(in the rows, 128 means zero)
The rows of T fall into 4 groups, and each row is roughly a mix of its group's hidden directions.
T (120 x 10):
[[122 130 153 142 160  65 106 142 114 130]
 [125 128 159 142 112 148  59 135 130 134]
 [168 109  86 107 112 172 133 136 112 121]
 [108 110 157 135 122  63 136 126 104 142]
 [102 152 116 160 176 103 123 122 110 160]
 [122 126  87 131 136 140 148  98  86 169]
 [ 97 115 154 111  91  93 145 130 100 159]
 [ 93 146 157 118 132  82  85 123 119 114]
 [162 125 115 120 117 124  82 117 167  91]
 [133 137 138 142 129 152  53 133 136 120]
 [133 138 160 111 144 117  69 144 157 145]
 [156 149 136 127 147 189  95 143 124 134]
 [133 104 109 121  94 147 188 125 152 120]
 [100 128 103 150 161 175  99 138 109 141]
 [168 142 117  96 149 102 150 127 161  96]
 [130 144 114 112 160  64 157 127 129 135]
 [ 77 121 169 135 126  95  95 128 129 117]
 [184 137 132 116 116 142 161  94 127 156]
 [127 135 136 127 120 200  96 133 125 143]
 [171 158 145 121 119 108  91 121 159 100]
 [140 115 120 108  99 172 135 132  82 159]
 [164 130 110 159 177 142 121 142 105 156]
 [163 104  86 153 156 117 165 137 139 137]
 [119 104 166  96 126 107 170 139  98 148]
 [119 115 152 121 114  68  92 110 130 148]
 [137 110 141 170 101  93 125 154  99  98]
 [127  91 149 131  84 170  98 118 141 118]
 [161 131 136  85 143  91 135 138 158  96]
 [121  95 153 165  81 116 119 134 123  95]
 [192 144 125 128 137 160 100 120 141 145]
 [167 153 153 113 117 185 126 142 130 143]
 [112 149 103 133 151 111 183 102 156 120]
 [141 148  93 146 176 161 121 132 106 100]
 [133 163  98 158 158 170 151 124 139 110]
 [115 131 122 163 149 101 180 135  99 150]
 [121 132 149 142  77 115 158 149  97 159]
 [ 93 140 102 139 166 157 133 162 139  97]
 [ 93 101 119 135  97 134 173  97 110 111]
 [153 126  83 129 153 131 182 140 113 118]
 [122 120  69 125 144 168 159 123 123 112]
 [116 131 122 154 151  65 163 136 140 129]
 [134 131 101 117 123 193 130  93 145 129]
 [105 138 122 127 142 163 157 125 173  87]
 [131 122 133 140  79 102 179 102 123 140]
 [136 107 132  80 157 103 173 136 109 121]
 [112 131 116 159 166  73 105 114 132 138]
 [139 130  82 116 149 176 156 109 107 125]
 [181 101 134  93 113 120 130  96 130 105]
 [147 111 160 143  85 167 124 109 151 152]
 [140 119 119 143 147  60 156 110 137 122]
 [105 107 166 150  85 148 100 124 154 115]
 [122 104 153 125 123 125  84 113 181 105]
 [136  89 151 132  76 149 118 118 161 139]
 [149 133  85 122 141 169 172 109 117 138]
 [ 85 126  79 134 153 154 149 142 105 120]
 [103 109 127 141 116  82 184 125 114 132]
 [111 142 116 170 131 174 133 112  98 160]
 [106 131 171 124  97 126  87 106 120 163]
 [ 91 152 149 126 163 119 107 178 126 137]
 [ 86 133 116 134 134  72 155 125 129  99]
 [173 105 142 117 104  82 147 121 146 107]
 [128 135 152 135 135  58 118 142 157 123]
 [118 112  86 123 152 146 157  89 127  92]
 [102 161 157 138 114  78 103 153 124 126]
 [108 157 144  92 138 101 139 132 133 183]
 [100 134 136 103 163  97 164 168 125 132]
 [105 130 138 117  86 125 176 123 112 168]
 [135 127 103 112 109 197 116 110 114 128]
 [104 138 155 122 157 128  86 152  84 138]
 [145 131  97 138 141 153  80  94 123 160]
 [113 125 113 150 161  67 153 139 122 117]
 [155 121  88 119 158 139  79 126 144 103]
 [138 114  83 101 143  90 140 125 139  86]
 [ 84 133 161 121 104 149  95 149 102 147]
 [ 88 126 168 159  83 150 121 129 137 127]
 [111 128 146 121  73 143 159 104 133 164]
 [106 124  82 125 155 110 168 123  90 122]
 [127 109 138 125 109 124  59 155 135 109]
 [139  94  78 135 109 138 138  85 111 115]
 [124 134 101  90 140 153 154 118  87 162]
 [126 167 133 136 154 155 160 119 104 173]
 [146 142 102 117 128 197 105 120 137 124]
 [130 136  97 127 129 103 197 116 115 132]
 [125 147 119 121 158 193  96 126 127 133]
 [110 133 117 154 157 115  64 113 144 135]
 [146 141 149 114 142 145  57 134 130 124]
 [140 106 151 118  87 107  77 120 112 147]
 [155 152  99 146 152 168  89 111 139 113]
 [165 161 142  98 161 110 122 143 158 103]
 [165 104  95 111 117 168  94 110 139 136]
 [114 146 121 144 158  98 177 120 101 156]
 [151 160 155 125 149 146  77 146 155 127]
 [101 126 130 124 124  61 134 124 156 104]
 [160  81  91 125 114 155 136 110 109 148]
 [113 124 132 152 133  63 151 119 127 159]
 [154 150  78 144 135 138 159 103 156 112]
 [137 131 103 126 113 191 162 108 138 138]
 [127 156 144 135 170  82  95 153 131 124]
 [103 124 174 141 117  82  94 144 140 124]
 [126 127 100 172 105 174 132  96 125 146]
 [130 145  93 143 138 182 130 110 100 157]
 [111 108 146 126 111 112  85 144 163  85]
 [126 138 164 134 116 104  93 125  97 177]
 [163 133 139  98 127 106 174 128 168 115]
 [136 165 110 104 140 142 167 130 125 178]
 [123 147 107 138 145 151 133  90 101 180]
 [102 143 182 137 109 107 102 151 110 149]
 [128  92 109 110  98 118 157 102 154  88]
 [141 162  90 136 145 178 108 115 148 141]
 [112 128 160 125 115  73  93 111 127 155]
 [142 147  89 135 131 147 191 118 119 135]
 [113 140 150 151 157  64 145 139 136 123]
 [132 103 102 154  93 156 159  89 121 143]
 [110 130 186 114 124  91 103 146 117 109]
 [135 133 110 151 153 127 100 108  89 177]
 [126 169  94 129 183 121 142 135 109 116]
 [113 101 100 137 127 111 189 131 109 107]
 [155 108  88 156 170 131 148 139  99 136]
 [119 144 166 111 128 104  65 127 133 124]
 [116 150 155 105 148  92 148 172 156 126]]

In each list below, one row fits none of the groups, and each other row fits one group, some only roughly. Which row is it?
    q225: [118 129 121 150 161 155  93 117 154  81]
    q58: [150 116 102 119 153  68 148 127 111 107]
    q49: [122 146 138 135 115 169  65 111 137 131]
    q459: [140 103 181  99 112 130  95 146 153 129]
    q430: [164 155 134 118 155 128  71 126 123 105]
    q704: [ 78 135 147 147 143 103  95 155 143 104]
    q574: [ 90 158 108 158 160 140  99 144 100 136]
    q931: [127 102 190 116  90 112 128 141 131 143]
    q148: [ 86 141 176 127 126  98  99 132 150 141]
    q994: [110 128  90 120 160 124 188 131 116 128]
    q991: [121 107 104 128 133  85 177 150 107 107]
 -> q49
    q634: [158 134 100 120 125 163 130 105  92 171]
    q343: [ 76 146 112 138 157 138 157 105 107 153]
    q346: [129 136 156 115 121  97 194 138 136 144]
    q93: [122 144 112 140 142 177 103  84 153 145]
    q866: [137 135 157 107 146  77  86 147 135 144]
    q808: [ 93 111 111 144 140  72 156 134 102 127]
    q633: [106 134 174 122  83 117 108 162 129 148]
    q937: [129 103 166 145 107 113  73 144 135 109]
    q24: [148 152  92 115 183 102 150 125 135 121]
    q177: [127 141 154 117 154  77  86 153 128 138]
    q648: [140 144 136 102 138  93 193 134 125 133]
    q883: [108 167 157 144 162  93 101 148 142 131]
    q52: [113 142 104 145 113 162 151  97 104 173]
    q487: [122 114  88 127  93 143 167  93 136 154]
    q371: [115 128 151 131 157  69 121 154 126  98]
 -> q633
    q243: [ 82 122 142 122 110  88 169 105 140 134]
    q968: [142 102 159 101 125  97 107 151 147  85]
    q992: [ 79 141 119 139 140 116 173 150 103 151]
    q506: [106 117 163 139 107  67 124 131 151 119]
    q498: [ 84 129 110 129  99 119 181 112 140 109]
    q114: [136 120 183 109  78 127 141 107 140 132]
    q584: [ 90 166 160 124 144 129 102 150 125 165]
    q901: [120 114 120 104 124  76 172 103 149 136]
    q213: [177 143 112 128 144 149 102 118 105 171]
    q532: [148 104 108 100  90 153 170 107 120 115]
    q399: [ 61 137 137 147 149  97 142 118 130 130]
    q579: [138 122 129 104  97 179 145 100 160 109]
    q746: [137 121 111 173 133 150  75 108 113 146]
    q639: [122 109 148 115 105  87 180 132 132 100]
    q662: [159 112 133 132 131  89 100 163 149  90]
 -> q746
    q660: [119 127 160 142 130 109 141 123  73 171]
    q700: [107 110 160 149 102 151  83 141  99 113]
    q709: [146 171  99 111 164 128 161 136 116 157]
    q174: [139 144  93 138 157 162 116 132  89 165]
    q712: [147 154 119 126 185 118  91 153 113 123]
    q136: [173 131  93 140 161 160 102 125 132 151]
    q128: [ 95 148 122 152 159  72 139 126 109 130]
    q977: [135 126 159 115 136  85  72 134 145 120]
    q582: [108 122 174 147  75 119 123 136 154 141]
    q382: [115 153  86 115 167 125 164 124 133  95]
    q194: [198 126 106 126 145 111 153 121 122 137]
    q103: [ 98 132 104 161 128 159  72 131 130 125]
    q84: [ 85 123 128 127 108 143  82 108 102 161]
    q527: [158 110 118 128  89 185 132 120 151 135]
    q762: [112 103 128 140 126  57 147 120 118 142]
 -> q382
    q493: [108 124 103 153 145 113 185 135  95 116]
    q890: [145 131 110 137 147 174 111 120  76 149]
    q870: [135 135 129  95 136  67 160 140 133 105]
    q772: [163 111  93 138 140 181 154 137 117 131]
    q427: [125  96 144 125 127  61 148 141 133 109]
    q800: [127 174 135 125 181 147 131 147 102 144]
    q631: [160 155 146 103 172 153 103 149 148 120]
    q560: [ 78 100  99 143 115 137 171 121 121 113]
    q23: [128 161 176 133 156 116  84 150 127 130]
    q860: [139 117 113 158 143 129 157 123  86 178]
    q195: [136 185 119 130 170 151 128 145 126 155]
    q59: [178 126  89 127 157 162 113 131 149 134]
    q899: [199 118 114 110 113 154 133 139 126 125]
    q313: [145 158 117 105 150 100 151 150  98 169]
    q555: [118 116  97 149 144  69 162 121 139 129]
 -> q560
    q83: [121 131 176 131 119  68 147 123 143 124]
    q779: [157 136  89 141 149 186 128 124 121 143]
    q539: [143 152  90 128 174 166 132 110 151 122]
    q167: [137 128 170  88 119  89 151 151 150 118]
    q334: [129 146  72 150 161 160 127 109 112 123]
    q287: [134 113  85 128 114 175 141 100  98 147]
    q683: [162  87 125 138 121 122  94 121 149  83]
    q85: [149 107 145 125 135  83  70 130 135 133]
    q265: [118 136 185 135 123  84 149 153 136 115]
    q710: [107 121 134 149 109  63 145 143 113 149]
    q838: [ 86 125 132 125 102 102 140  96  84 151]
 -> q710
    q90: [118 119  75 128 136 160 159  91 116 140]
    q595: [148 141 162 149 137  65 131 136 117 147]
    q14: [129 159 143 117 139 141  58 121 140 135]
    q745: [165 141 148 110 148 149  95 135 174 107]
    q51: [105 124 148 120 121  82 170 145 136  90]
    q570: [115 134 164 152 102 147 137 115  87 169]
    q591: [126 113 149 138  90 152  69 133 140 115]
    q664: [100 136  87 146 167 127 171 116 113 140]
    q411: [ 84 134 151 119 165  90  97 121 133 111]
    q929: [161 141 150 103 102 177 162 124 130 137]
 -> q591
    q300: [155 115  76 136 132 174 139 110 126 149]
    q254: [164 110 109 104 119 177 119 135 155 100]
    q137: [114 100 122 151 108 180 152 108 112 156]
    q419: [135 129 103 135 180  85 134 129 101 153]
    q635: [143 161 106 121 194 122 109 136 132 123]
    q632: [171 111  71 121 134 154 143 118 129 114]
    q592: [108 115 165 106  85 148 112 131 158  97]
    q741: [119 147 167 116 142 103 105 155 155  86]
    q840: [155 123 106 139 121 166 177  93 134 140]
    q115: [ 97 152 161 152 155  90 109 158 132 128]
    q330: [153 159 118 114 167 102 126 154  92 155]
 -> q419
    q581: [119 113 161 121 136  67 125 152 129  98]
    q480: [ 97 133 111 171 136 112  99 112 107 169]
    q556: [129  94 148 134  77 117 156 103 103 148]
    q535: [118 162 163 108 148  79 139 154 112 131]
    q656: [117 126  99 157 174  93 128 162 116 111]
    q159: [105  91 143 105 100  76 143 114 116 135]
    q804: [134 128 153 112 113  88  83 152 155 102]
    q923: [131 124  72 146 175 106 141 122 110 133]
    q614: [ 89 126 149 128 115  62 129 116 119 128]
    q620: [ 99 167 141 144 163  87  99 133 116 129]
    q121: [125 115 118 129 120 203 110 108 132 120]
 -> q480
    q905: [104 119 110 111 109 166 182 115 140 106]
    q248: [170 156  94 109 163 147 112 111 123 149]
    q849: [135 135  75 124 135 175 135 122 149  98]
    q155: [134 156 121 126 158 170  76 128 107 123]
    q275: [143 132  81 108 179 129 153 127 126 103]
    q716: [172 164 145 120 148 127 127 138 177 113]
    q726: [116 121  85 134 152 145 168 131  95  95]
    q811: [128 149 152 138 148  88 143 157 174 107]
    q959: [111 120 122 135 169  93  95 141  92  99]
    q760: [ 94 136  94 143 150 146 116 112  91 167]
    q682: [110 154 115 159 146  87 174 125 134 107]
    q67: [150 130 170 105 100 119 168 132 156 103]
    q450: [126  99 133 130 112 126 197 148 118 109]
    q283: [166 105 131 116  93 139  91  98 159 118]
 -> q248
